In the data rows, 128 means zero.
A hidden rule labels the rows of this table. It goes by one to three of the table's principal directions, not those with the most spread.
[ 84 141 148 203 135 170 114 115 107 193 165 155  50 139 179  41 151  76
  90 101 113 110  87 170 177 141 145  84 156] P
[163 148 149 141 140 129 149 108 120  90 111  25 199  91  80 162 114 136
  61 110 105  99 173 130 113  80 129 142  95] V
[140 130 115 169 148 138 156 148 116 167 153 127 143 109 106  85 136  89
 102  91 121 111 130 141 175 162 147  70  86] M
[141 155 108  83 136 143 160 101  88  95 107 111 138 105  60 177 146 210
 139 155 150 173 146  47  87  98 144 159 167] B
[150 120 137 119 115 131 137 130 130 131  98 227 113 157 144 102 173 121
 160 157 137 147 124 127 145 166 174 138 172] P
[149 106 146  92 107  99 123 200 174 101 129 156 163 157 139 139  72 116
 184 139 141 133 144 149 135 163  82 140  40] P
[123 125 128 114 137 136 112 126 121 132 127 192  86 156 151 101 154 119
 151 155 149 154 107 135 146 169 142 112 166] B
[110 104 105 107 121 122 115 103 129 144 129 201  94 138 149 121 154 146
 158 160 157 162 109 110 112 161 142 125 185] B
[140 153 111 116 135 114 155 141 102  98 127   0 219  62  54 190  88 175
 106  82  95 108 171  91  98  68  85 174  58] M
[133 119 155 123 130 122 123 141 122 128 120 178 118 148 136  99 136 118
 128 157 150 147 125 143 137 169 143 124 133] J
[148 132 118 140 127 133 131 129 152 117 124 118 131 144 143 141 133 115
 126 117 107 104 124 143 150 105 136 112 130] B
[246 163 106  90 163 138 193 120 107  49  62 120 197 132  41 182 197 163
 115 155 122 138 168  83 156 112 211 118 165] B
[179 107  70 124 137 130 150 115 162 134 140 173 117 132 124 136 160  94
 148 118 133 115 129 119 146 157 156  62 146] J
[129 146 155 178 102 147 156 107 121 142 111 104 125 117 125 127 142 139
  88 111  94  96 137 117 112  61 164 161 153] J
[122 146 140 140 151 143 136 130 107 136 104 154 132 145 114 108 152 124
 114 144 135 141 114 132 165 138 176 102 141] M
[ 51 123 176 137  85 110  73 149 136 126 177  10 127 100 177 140  21 150
 117  94 104 107 135 159  67  72   0 217  51] V
[100 168 142 139 144 157 105 106  89 116 130  76  73 140 146 126 143 151
 101 129 110 128  98 131 136  76 123 147 185] P
[ 42 103 175 125  95 111  94 175 132 173 156 182  73 150 167  88  64 134
 167 154 168 161  98 136  94 159  78 156  86] P
[132 130 127 149 135 133 138 101 135 129 126  93 148 112 112 141 125 124
  89 118 122 110 140 128 120 103 143 108 126] V
[153 132  99  91 155 125 117  86 123  90 101 118 150 124 113 162 162 138
 127 146 134 141 136 119 125 133 146 120 175] J
[150 116  67 111 184 129 127  70  97 136 133 154 123 105  96 117 196 113
 105 141 160 155 121 113 145 194 175  51 194] J
[ 59  98 160 162 101 140  83 110 134 196 157 253   0 175 224  45 148  94
 142 161 158 148  69 162 125 173 139 116 203] V
[128 143 137 172 135 149 139 144 122 144 149 125  87 153 143 102 136 123
  97 123 119 115 100 143 171 107 148  88 138] P
[156 112 127 104 111 111 133 146 145 104 124 164 138 148 137 142 128 155
 152 157 140 147 133 121 127 141 125 142 131] B
[108 100 134  99  90  85 113 141 141 120 116 130 158 120 143 158 101 169
 160 144 129 139 137 117  78 119  94 202 118] P
[ 77 150 101 161 145 172 110  87 107 172 159 119  53 123 155  98 149 109
 120  96 115 119  89 129 147 110 129  93 178] B
[189 128 145  96 141 107 167 168 154  80  76 134 229 140  63 168 109 129
 132 154 146 134 171 122 142 142 163 111  55] B
[206 107 157  82  97  87 153 195 193  66  84 144 238 142 106 170  82 108
 177 136 123 113 193 145 123 150 107 168  19] J
[148 109 148 178  94 114 158 125 141 143 128 132 146 123 137 123 136 143
  81 129 112 104 138 132 119  97 160 140 136] B
[156 130  90 110 167 120 155 132 110 134 110 122 182  96  60 134 150 102
 134 110 137 129 148 107 140 170 160  88 100] P
[123 151 102 114 166 154 108 105 128 115 131  97 114 132 125 139 132  99
 133 112 126 122 119 138 151 127 119  85 134] J
[146 123 156 129 136 138 149 125 101 145 120 211 111 129 106  76 161 111
 121 159 166 161 138 120 131 195 172 112 145] J
[ 91 139 149 115 131 134 112 128 120 131 116 122 128 128 123 128 106 129
 140 133 138 140 127 126 113 125 115 146 113] B
[106  79 126 124  67  78 121 128 153 144 130 151 140 117 162 151 111 175
 149 143 125 129 130 112  66 110 106 199 142] B
[121 137 123 118 126 130 124 132 122 121 128 108 120 128 127 143 123 145
 139 125 121 128 122 117 121 106 115 145 133] P
[ 86 137 164 117 128 135 105 125 123 128 113 133 121 138 134 123 105 131
 134 147 143 145 123 134 112 127 118 149 120] J
[ 53 116 129 179 110 133 104 147 124 203 198 107  55 112 174  78  87  98
 126  80 117 104  90 147 119 124  72 119 100] P
[144 138 116 133 184 144 125 100  95 132 123 143 124 127 106  94 178  94
  90 138 147 143 119 144 173 182 176  58 160] B
[177 132 136  71 126 113 141 162 161  71  85 131 185 144  96 177 106 126
 176 143 132 129 163 119 118 130 121 152  79] J
[ 87 123 149 158 107 161 103  74 137 168 114 240  25 174 202  80 181 104
 136 160 136 135  85 144 129 131 182 124 239] V
[ 90 118 105 134 111 119 111 102 138 145 142  88 113 106 146 155 113 141
 131 106 112 110 118 116  86  85  99 153 145] J
[173 118 145  97  92  96 145 166 164  77 101 106 202 130 116 181  92 160
 154 136 113 119 169 122 105 101 101 191  73] B
[141 105 131 157  97 124 152 141 137 162 135 212 109 141 152  91 156 128
 137 138 130 132 120 127 143 153 162 126 149] M
[ 56 105 210 176  70  93  92 171 126 162 144 123  93 149 203  89  78 152
 103 143 115 117  99 171 100  95  88 209 114] P
[112 171 143 147 135 159 130 142 127 124 142  28 139 105 109 138  80 101
 117  69  91  88 144 137 130  74  83 137  59] B
[134 117 102 106 136 120 111  89 131 113 116 135 129 126 137 150 154 140
 131 144 133 138 125 123 116 131 137 129 178] J
[132 119 186 169  87 107 145 122 141 123 118  58 187  93 118 144  87 139
  63 114 102  88 173 139  75  69 116 190  83] V
[114 151 168 176 111 137 143 174 114 136 167  43 108 122 127 120  77 148
  85  99 102 100 122 133 128  64  87 147  74] B
[184  94 164 101 114  99 168 191 160 129  93 249 196 143  91  96 119  80
 174 158 169 148 174 135 136 232 164 116  42] B
[144 140  95 129 157 171 125 125 151 142 152 179  63 159 148  99 148  58
 161 109 134 120 105 145 180 166 138  43 136] J
[139 147 127 139 159 163 127 108 122 139 115 168 101 145 130  92 167  71
 127 122 130 124 119 149 171 160 169  77 152] J
[156 152 107 160 167 150 167 152 116 156 152  73 123  98  69 110 126  61
 104  67 113  85 136 123 151 130 140  59  71] B
[127 146 150 147 104 136 137 123 135 116 107  85 148 123 131 151 118 143
 116 111  92  99 142 126 112  62 128 178 125] B
[ 98 119 169 153  88 114 130 153 127 147 148  93 138 105 137 118  79 143
 114 111 115 114 143 130  89 102  84 187  78] B
[180 111 103 162 147 145 154 154 176 161 150 211 108 160 142  77 150  27
 139 105 133  98 120 169 204 197 171  11  94] B
[147 141 104 145 155 150 137  98 101 138 127 156 110 130 127  99 189 118
 107 128 125 136 115 129 171 151 176  88 186] P
[108 115 124 157 113 156 123  71 129 161 127 247  41 172 186  91 194 150
 120 179 152 160  83 121 143 135 198  98 254] J
[134 106 117  95 115  99 118 126 138 102 136 114 136 123 129 165 111 169
 137 150 143 144 136 111  88 122  97 155 134] V
[127 134  84 150 162 166 118  94 104 171 161 182  48 130 154  66 193  71
 133 105 129 129  93 141 177 183 154  57 194] B
[ 92 133  95 127 155 141 102  86 102 148 144 122  71 124 140 121 157 129
 121 128 136 139  92 120 126 128 133 101 194] J
[107 167 170 128 135 163 122 149 152 113  80 146 141 178 134 131 106 102
 153 135 119 122 122 152 170 102 151 121  93] M
[227  68  63 103 103  81 221 120 129 132 107 255 191 104  57 151 207 201
 145 182 173 178 163  38 107 191 227 110 180] P
[170 164  85 115 170 147 144 108 114  98  96  77 171 114  86 161 169 113
 126  98  96 107 141 118 164 107 159 106 142] P
[223 111  75 121 158 116 189  99 136 114  84 181 220 107  60 144 202 112
 110 137 136 129 169 105 162 178 228  63 146] B
[143 137  97 155 179 169 144 128  98 179 178 180  50 124 113  48 172  51
 119 103 152 133 103 134 183 211 156  18 139] J
[ 83 124  86 158 166 160 101 137  88 208 227 170   1 123 167  26 147  64
 138  90 151 143  69 149 178 219  93  36 143] P
[127 113 176 109  80  71 124 187 160  83 109  33 237 109 119 189  35 171
 131 121 101 105 175 141  79  73  53 231  14] P
[ 39 164 137 132 171 171  57  94  79 149 159  94  30 140 173  85 129 110
 114 123 136 147  72 158 149 131  91 108 179] J
[114 118 162  89 101 108 101 164 146 104 134 115 145 125 144 136  67 128
 169 130 134 135 152 141  92 143  51 189  62] V
[ 78 129 147 147 126 134 106 127 122 155 144 115  98 129 148 109 105 119
 117 122 131 125 109 141 119 119 110 129 122] J
[193 145 134 178 175 148 191 116 111 141 116 102 188  92  45 100 161  65
  45 100 125  95 168 134 166 152 206  42  88] V
[ 80 157  89 138 175 158  84  92  89 135 167  65  38 140 158 125 149 143
 100 120 123 134  65 133 155  94 111  82 204] B
[122 107 143 119 117  96 128 156 141 130 126 115 157 117 115 138  93 122
 133 129 137 122 142 130  98 135 107 145  77] J
[ 87 147 186 140 134 148 106 168 153 140 121 124 132 153 140  99  65  61
 140 112 129 110 130 177 150 138 101 113  35] J
[156 111 122 101 135  98 140 135 139 111 109 113 185 105  87 155 118 117
 131 129 138 124 160 119 100 148 129 132  90] J
[107 151  88 129 179 147  97 106  99 124 167  45  95 116 129 130 129 122
  99 102 121 124  99 140 157 119  95  77 144] J
Which label does each new row get?
[124 139 119 140 113 104 151 153 119 119 146   0 205  64  78 182  68 170
 100  71  87  91 162 103  89  54  68 179  43] -> M
[168  87 162 151  94  90 167 162 161 131 127 156 183 126 113 126 103 133
  99 147 142 120 161 133 111 142 145 129  72] -> V
[195  71 126 128  81  69 172 156 182 111 107 185 187 146 125 166 131 168
 127 170 139 125 151 113 108 126 168 139 121] -> B
[129 182 118 144 177 179 123 144 100 131 130 112  94 152 129  93 155  80
 133  95 104 115 100 154 213 134 142  75 129] -> M
[144 179 105  91 173 176 140 116 102 113  61 201 139 157  94 120 195 105
 187 137 129 156 122 112 194 162 201 102 168] -> M
[ 85 119 182 186  77 136 115 131 142 166 142 161  79 150 199  85 114 126
 112 128 108 110 108 160 123  98 123 168 144] -> B
[122 139 140 147 136 137 119 115 146 118 124  83 123 140 136 146 113 117
  95 124 117 102 122 146 131  84 131 110 126] -> V
[189 130 119 163 117 138 198 138 139 150 108 163 159 113  83 118 164  97
 123 101 107  95 157 105 141 126 195 108 113] -> P
[160 127 153  96 108 104 138 183 172  85  97 102 221 130 108 166  71 114
 167 115 112 109 175 143 125 124  91 169  20] -> P
[ 81 131 130 129 151 147  97 104 104 159 136 180  64 146 153  83 152 109
 131 148 156 157  91 139 142 169 143  97 177] -> J
[ 86 165 187 193 169 168  83 157 121 162 142 100  66 167 182  42 115   8
  88  87  98  78  88 229 208 141 123  71  92] -> B
[156 160 109  94 164 151 126 103 132  84 101  81 165 119  93 164 133 103
 136 111 118 118 153 127 139 118 127 111 116] -> V
[132 153 117 125 192 149 124 108  76 129 131 113 115 119  92  98 166 104
  91 131 148 147 117 133 166 171 157  67 152] -> J
[ 96 158 115  55 162 142 102 139 117  95  93 149 119 163 106 162 117 154
 197 164 162 179 106 102 137 138 123 124 133] -> M
[170 135 106 142 140 146 138 131 160 112 146 118  97 156 144 139 137 103
 120 117 114 101 116 143 162 106 136  73 136] -> J
[115 107 187 149  77 105 132 170 128 150 130 175 106 141 160  92 110 138
 135 145 128 129 127 137 101 134 118 192 116] -> P
[ 82 117 162 118 119 111 107 143 107 145 143 122 124 109 127 106  90 135
 129 136 151 149 131 130  90 154  87 163  94] -> J
[174 119 106 133 109 132 159 103 157 122 100 176 128 139 127 150 170 126
 140 134 116 111 137 107 121 106 182 126 177] -> J
[156 123 161 120  96 110 132 168 158  95 113 121 162 146 144 145  99 134
 144 132 110 113 149 146 125 109 105 175  86] -> B
[ 93 163 136 166 120 163 120 102 114 140 135  69  86 123 149 130 128 136
 105  96  87  98 110 128 125  50 121 153 160] -> P
[185 108 109 139 141 120 177 169 138 152 162 144 143 102  76 101 120  70
 127  98 144 110 155 119 137 189 134  62  54] -> J
[123 150 168 206 128 158 127 109 145 138 133  75 108 145 163 109 125  89
  50 103  88  71 118 179 159  62 151 101 134] -> V
[118 149  95  35 162 115 124 149 134  72 104  42 209 103  41 223  57 167
 182 129 155 157 159  77  90 112  72 136  39] -> P
[166 128 119 126 121 127 151 114 151 114  93 139 160 126 113 153 149 113
 136 121 111 105 150 120 121 110 163 135 136] -> J
[152 122 143 119 112 120 142 157 146 115 118 154 165 136 123 128 113 126
 147 134 131 132 150 133 137 147 125 140  88] -> B
[167 111 113 104 111  99 129 103 170  87  90  95 196 114 122 192 126 131
 134 124 105 100 165 127  92  93 128 165 127] -> J
[ 59 147 121  75 128 131 102 143  91 115 169  61  97 106 106 164  60 212
 162 137 159 180 115  74  73 101  34 173 101] -> B
[ 63 139 184 138  90 139 105 107  99 133 122 142  72 147 167 121 120 202
 115 173 138 162 103 112  85  78 121 206 191] -> B
[120 113 101 138 114 117 136 114 129 152 138 122 139  98 126 133 134 132
 133 104 115 116 133 113 108 122 124 140 133] -> P
[ 76 111 178 180  95 169  92  80 137 188 134 255   0 195 241  33 184  90
 129 176 150 146  70 168 141 160 182 117 254] -> V
[167 102 129  61 103  85 134 172 158  77 101 164 187 145 116 174 102 172
 187 169 150 160 156 110 106 152 105 174  90] -> P
[150  44 166  40  39   1 137 216 157  86  86 177 255  99 108 179  56 219
 208 184 158 178 201 102  34 187  61 255  19] -> P
A new table starts here. A hidden rule labels the rows of this table. It goes by one to three of the table's principal directions, not those with the most spread.
[153  62 148 162 119 128  95  88  91 180 143 113 149 200 198  85 159 136
  79 101  99 148 148 148 156  62 147 149 158] 2
[131 101 143 101 118 161  96 148 134 103 124 114 120 135 132  96 132 124
 130 144 154 117 119 104 138 128 144 146 148] 2
[156  88 104 178 139 141 140 114 108 173 116 126 158 148 146  61 140 132
  94  74 102 153 122 158 112 137 186 149 165] 1
[104 123 180  75  99 204 132 157  55 134 158 140 214  89 115  72 109 104
  96 115 140 117 128  57 197 124 145 201 139] 2
[124  67 127 175  90 103 131 101 123 154 166 133 200 156 155  89 168 139
  39  79  66 162 134 132 156  94 137 148 148] 2
[129  88 139 129 145 155 103 155 157 126 105 106 122 141 133 101 175 110
  71 144 107 130 153 110 135 112 178 140 201] 3
[121 198 136 105 119 142 155 180 220 142  24 135  55  72 122 157 140  84
 141 123 187 137 134 131 114 217 167 134 188] 2
[139  97 110 191 142 108 125  92 113 193 120 121 134 179 152 129 169 136
  75  85  73 166 162 198 125  97 147 126 165] 5
[125 149 126 160 131 135 147 126 133 171  86 132 104 130 132 163 152 100
 130  92 150 145 162 173 126 151 147 131 157] 4
[105 128 145 100 121 128 120 134 134 146 127 122 156 133 118 115 138 131
  78 137  81 139 137 120 156 107 123 149 147] 5
[136 109 111 161 130  92 129  96 105 115 179 137 147 153 139 143 131 149
 130 131 112 130 125 136 124  96  99 100  91] 2
[104 166 141  89 104 145 155 114  51 131 169 148 187  98  95 128  62 138
 177 109 142 113 106 115 153 135  78 157  46] 2
[170 106  97 150 180 187 115 117  61 217  78 110 129 167 130  26 106 153
 120  79  95 156 116 208 102 144 209 174 183] 4
[165 124  73 189 173  65 114  42  64 162 160 119  85 200 143 169  87 197
 199 116  86 136 118 243  69  81  69  72  45] 2
[ 97 138 189  77  72 127 133 155 140  37 191 149 156  65 135 179 123  95
 144 173 187  83 126   1 177 115  71 123  78] 1
[144  81 129 176 122 107  96  79  86 138 167 119 114 180 169 157 140 151
 136 112 118 131 145 169 128  73  96 111 105] 2
[151  91 111 190 125  95 121  79  89 158 165 134 143 171 167 128 140 156
 108  95  95 150 132 171 125  90 116 115 115] 2
[ 85 193 146  61 109 144 154 142  94  97 155 147 160  81  71 164  74 120
 187 147 166 102 116  95 154 148  69 141  53] 5
[163  95  97 208 147  89 109  75 110 182 126 122  92 191 175 142 153 160
 114  94  92 161 143 218 101  97 131 102 143] 2
[123 191 136 107 100  97 158 171 255 120  38 140  53  74 142 167 149  92
 130 136 177 138 120 109 112 207 145 112 171] 2
[113 128 132  90 129 156 135 171 142 105 135 135 178 101  98  72 137 116
  79 153 115 129 114  69 153 143 162 153 164] 3
[165  87  96 185 155 113 118  87  84 169 146 124 138 182 158  89 133 161
 110 102  85 151 123 181 108  97 149 120 136] 2
[136 190 128 128 120  96 156 153 241 136  34 134  34  97 153 182 147  92
 154 131 184 137 132 139  98 195 145  99 163] 2
[ 88 202  97 125 108  50 174 116 150  65 191 170 140  96  77 234 111 138
 178 162 150 123 115 119 126 145  31  65  28] 3
[160 150 110 107 155 124 141 161 202 135  57 124  87 101 137  66 112 133
 124 144 120 134  86 114  84 184 186 125 173] 2
[ 84 163 150  65 109 119 124 138 130  89 156 129 143 106  87 169 103 132
 147 170 124 107 126  95 155 114  64 127  76] 5
[119 173 127 155 122 116 165 114 128 160  98 140 104 115 128 194 129 101
 166  90 164 134 155 169 120 156 114 119 110] 4
[104 146 173  79  98 159 140 157 110  88 158 143 166  73 117 135 111 100
 135 147 166 100 126  44 169 133 111 151 107] 2
[130 160 118 128 132 119 134 141 149 138 108 142 106 106 125 136 128 135
 113 133 119 145 120 139 123 157 134 123 152] 2
[143  34 113 186 132 142 104 109 111 176 134 106 181 187 150  47 181 140
  31  77  53 163 145 163 136  89 190 159 197] 2
[ 80 218 127  85  87  70 173 118 123  69 197 176 158  87  87 222  87 131
 194 165 174 114 107  92 157 141  17  91   9] 2
[ 92 103 154 121  64 101 125 117 145  99 176 134 177 127 133 153 149 124
  93 117 118 129 134  94 171  99  79 136  98] 2
[104 154 194  62  97 177 128 191 179 129  73 128 124  78 140 116 154  71
  83 147 166 121 148  49 181 154 166 176 201] 2
[ 92 187 147  77  93 125 164 103  45  96 200 157 185  87  86 177  44 135
 222 127 169  93 105  97 155 126  30 133   0] 2
[123 127 154 112 109 138 137 146 118  85 167 145 156  88 136 133 123 112
 126 146 154 107 122  54 151 125 118 130 113] 1
[148 148  55 180 175  77 145  55  31 141 195 143 137 166  94 160  63 199
 210 115  88 132 100 224  73 106  62  77  15] 4
[128 109 131 104 123  91  96 111 148  52 168 110  94 137 126 168  99 155
 189 177 134  85 106 102 102  93  60  84  49] 2
[157 105 102 146 153 162 125 147 126 159  94 124 134 133 129  44 135 136
  93 106 110 150 110 146 111 159 204 153 194] 1
[144 113 122 144 146 160 106  97  60 191 111 112 119 180 139 104 114 143
 148  92 126 142 140 203 127 111 142 156 134] 3
[126  72 151 131 110 137  94 152 203 120  91 100 109 156 158 109 198 100
  64 135 127 135 156 107 143 112 172 139 208] 2
[117 102 168 105 106 157 121 148  92  59 194 137 168  83 128 134 118 110
 133 154 159  87 127  31 159 106 107 136 100] 1
[152 157  98 109 167  99 124 150 213 113  69 117  54 131 128 115 123 141
 149 177 128 128  99 135  78 160 152  91 153] 2
[147 165 104 118 141  78 117 126 193 107  96 127  42 129 140 161 110 157
 173 168 138 128  97 153  85 152 103  81 111] 2
[121 154 118 169 126 126 163 108  90 163 129 146 138 117 119 172 127 115
 147  81 142 141 152 171 126 145 118 127 110] 4
[154  75 139 135 137 146 113 128 149 154  90  99 126 158 166  62 145 118
 100 111 112 127 129 122 117 112 184 148 174] 2
[131  98 134 116 142 157  83 183 236 128  36  90  55 143 134 103 198 102
  67 153 125 140 152 134 117 150 204 138 254] 3
[138 148 121 100 143 114 115 142 173 113  98 120  78 121 127 126 112 143
 144 163 125 122 105 126 104 144 126 112 133] 2
[ 92 210 140 131  95  90 183 132 172 116 110 157  98  80 114 250 136  81
 178 120 196 123 159 126 134 169  76  97  86] 4
[133 147 130  76 140 139 128 163 179  98  92 118 103  99 113  96 103 126
 149 164 141 108  96  88 107 160 146 128 134] 2
[150  51  89 210 132 105 120  80 101 169 153 116 166 188 148  87 158 158
  77  68  61 161 135 193 110  93 150 128 142] 2
[206  64 111 199 199 145  82  71  83 255  47  81  69 237 214  46 145 161
  93  74  56 170 151 255  86  80 216 149 217] 2
[154  90 105 207 140  95 127  75  98 179 139 124 125 178 166 138 150 147
 110  81  87 153 149 197 108  93 130 111 129] 2
[167 157  87 131 183 130 133 143 151 192  61 130  98 141 135  52 122 153
  92 134  83 168 100 174  96 166 201 134 203] 5
[111 150 142 126 106 109 130 124 137  95 143 136 100  98 122 205 119 123
 165 136 156 110 137 120 127 132  75 106  85] 4
[ 87 130 152  78  98 153 128 164 116  74 185 146 200  98  92 115 138 113
  91 165 139 118 125  47 188 121 112 151 125] 3
[126 157 160  67 135 192 133 150 102 144  80 113 119 107 113 100  82 101
 188 124 180  99 124 111 132 153 148 169 119] 2
[113  98 140 116 111 122 113 161 219  82 104 107 109 119 123 132 172 104
  93 149 129 117 138  88 124 132 144 120 166] 4
[138  91 112 187 127 116 116  96  86 165 159 135 153 164 151 120 158 150
  75  94  83 161 144 173 140  96 134 131 151] 2
[124 132 148 109 118 146 135 159 128  97 151 146 155  89 131 112 135 110
 102 151 145 119 121  58 155 136 142 137 147] 2
[137 102 142 114 124 159 103 154 154 125 100 114 113 135 145  88 149 117
 103 135 142 129 127 110 137 135 170 149 182] 2
[150  78 123 190 131  98 109  77 100 172 150 121 132 200 185 131 166 142
  95 102  96 154 155 176 135  68 128 117 140] 2
[ 96 116 159  97 114 132  96 148 177 120 108 104 111 144 123 152 172 110
  83 156 111 127 163 116 158 101 122 136 169] 3
[115 163 133 144 124 131 157 108  85 136 136 140 124 118 114 197 110 105
 194 102 178 114 154 153 127 135  93 119  75] 4
[136  81 116 195 123  96 114  95 123 164 151 129 146 184 167 131 188 138
  54 103  81 167 158 170 145  83 137 119 169] 2
[ 94 177 132  53 124 178 145 201 140  85 128 150 169  59  60  89 112 110
 110 168 151 122 101  58 159 186 151 161 153] 3
[138 138 128 129 129 134 133 154 197 144  56 119  80 113 140 118 147 108
 117 117 143 137 130 136 107 171 172 133 184] 2
[116 155 132 117 124 121 126 112 121 145 114 124 104 147 123 167 118 125
 168 126 150 127 141 164 131 124  98 124 101] 5
[ 81 219 134  90  89  84 165 123 145  99 147 160 121  95  93 232 103 118
 191 146 179 121 128 125 150 152  37 102  43] 5
[149  77 117 166 154 120 105 135 168 112 121 110 103 154 151 118 178 123
  88 146 108 129 145 123 107 105 166 103 181] 4
[120 145 120  94 129  98 113 134 153  55 159 127  97 109 103 167  96 154
 178 184 136  97  99 100 107 126  70  88  67] 2
[194  80 113 193 186 124  83  89 139 240  36  83  38 224 211  87 166 146
  95  96  77 167 157 241  83  94 203 127 224] 5
Which label does each new row get?
[108  37 155 109 116 144  74 170 207  71 130  87 141 151 128  91 205 108
  33 170  89 115 154  61 150  82 164 136 206] -> 3
[120 128 157 115  93  97 135 131 137  51 199 152 147  93 150 170 126 118
 139 169 162  99 117  35 153 107  76  99  78] -> 1
[126 122 122 116 130 145 103 171 173 113 106 129 108 115 119 102 162 130
  71 154 118 147 122 116 137 153 166 137 204] -> 3
[140  91 104 189 137 101 113  94 111 163 149 127 135 185 154 130 172 147
  78 109  85 162 151 182 132  89 134 114 156] -> 3
[150  21 100 192 148 166  96 117  92 159 140 101 177 186 134  35 175 143
  49  80  67 154 141 166 122  96 202 158 198] -> 4
[ 93 131 157  89 104 136 119 149 146 128 131 125 158 119 114 126 149 118
  70 144  98 135 143  98 172 112 120 154 154] -> 5
[ 96 157 126  98 113  97 133  80  45  86 220 138 166 125  82 192  52 169
 218 144 124  93 108 133 132  88   7 105   0] -> 5
[151 105 100 148 153 160 108 143 137 166  81 115 108 152 129  65 148 138
  93 108 111 156 122 175 110 155 197 150 204] -> 4
[101 119 167  97  88 149 131 135  90 105 180 141 194 102 123 122 121 116
 108 128 134 114 130  65 181 107 103 159 104] -> 2
[140  78 118 180 124 102 101  95 111 139 163 124 132 174 160 135 163 151
  87 116  92 148 144 160 134  82 119 114 141] -> 2
[ 80 184 187  81  70 137 156 122  81  90 171 150 147  71 112 231  85  91
 212 126 212  84 147  76 173 127  34 135  24] -> 2
[117 155 132 120 126 127 146 114  74  85 176 140 133  94  99 186  77 131
 211 135 165  90 122 112 117 127  67 108  35] -> 4
[128 115 103 172 143 147 135  95  31 195 158 138 186 152 112  99 122 155
  93  72  71 162 141 196 141 112 138 158 132] -> 3
[124 114 135 145 106 112 117 119 125 133 152 139 141 136 150 137 151 137
  87 124 111 146 135 128 153 110 116 129 142] -> 2
[173  65 109 200 148 105 105  75  97 202 131 116 133 215 199  79 164 156
  74  91  73 169 140 193 123  73 164 128 170] -> 2
[117 121 137 107 128 142 136 139 134 100 130 117 144 114 105 123 116 113
 149 134 139 102 127  97 121 129 126 131 106] -> 4
[137 124 111 128 152 162 119 150 139 159  79 115 112 136 114  83 139 127
 105 117 117 146 128 160 116 156 183 150 189] -> 3
[ 91 138 138  86 117 150 132 197 176  74 145 145 174  86  85 107 173  99
  51 179 127 132 131  43 173 149 156 141 188] -> 3
[146  85 139 151 122 147 119 124 138 167  95 111 131 158 167  82 157 112
  93  92 127 141 141 138 133 120 179 154 180] -> 2
[134 149 130 116 122 131 143 151 184 127  74 126  94  99 129 123 125 110
 142 120 155 125 118 120 108 175 152 131 148] -> 2
[ 85 146 142  71 113 177 135 203 145  97 144 152 202  80  77  75 164 100
  35 165 123 143 126  46 194 158 171 172 202] -> 3
[111 133 170  94  96 139 120 125  74  34 212 140 134  82 122 200  81 119
 217 165 202  64 123  46 146 103  43 110  23] -> 1
[168  83 110 157 189 200  89 129  97 225  38  83  87 194 143  42 149 130
 104  86 102 155 153 224 100 129 234 173 234] -> 3
[124 116 140 140 109 108 145 123 109  77 198 150 169 102 137 151 128 121
 128 143 140 108 124  63 143 107  97 107  85] -> 1
[113  72 144 159  85 111 113 130 191 130 118 115 139 150 156 131 200 108
  49 101 106 149 158 123 151 110 145 137 182] -> 2
[131 100 114 151 130 113 117  99  78 108 194 133 157 153 127 134 122 155
 134 132 112 125 123 134 131  90  95 112  86] -> 4
[136  99 106 159 149 109 114 136 168  94 131 118 101 139 124 143 162 129
 113 150 116 125 137 129 101 120 141  93 150] -> 4
[134  69 134 143 116 153 115 112  80 110 171 118 171 145 134  94 122 131
 136 105 134 111 124 111 134 100 130 145 104] -> 1
[164  82 100 162 172 172 103 104  49 185 122 108 139 180 132  54 115 157
 125  92  95 144 125 195 108 111 178 155 155] -> 4
[143 146 123  91 148 158 144 152 129 145  89 125 140 100 113  54  87 131
 136 125 119 124  92 110 110 166 171 156 141] -> 2
[ 93 189 155  46 100 145 178 147  95  55 176 153 186  55  74 147  49 104
 226 155 201  70  93  31 146 155  67 134  10] -> 1
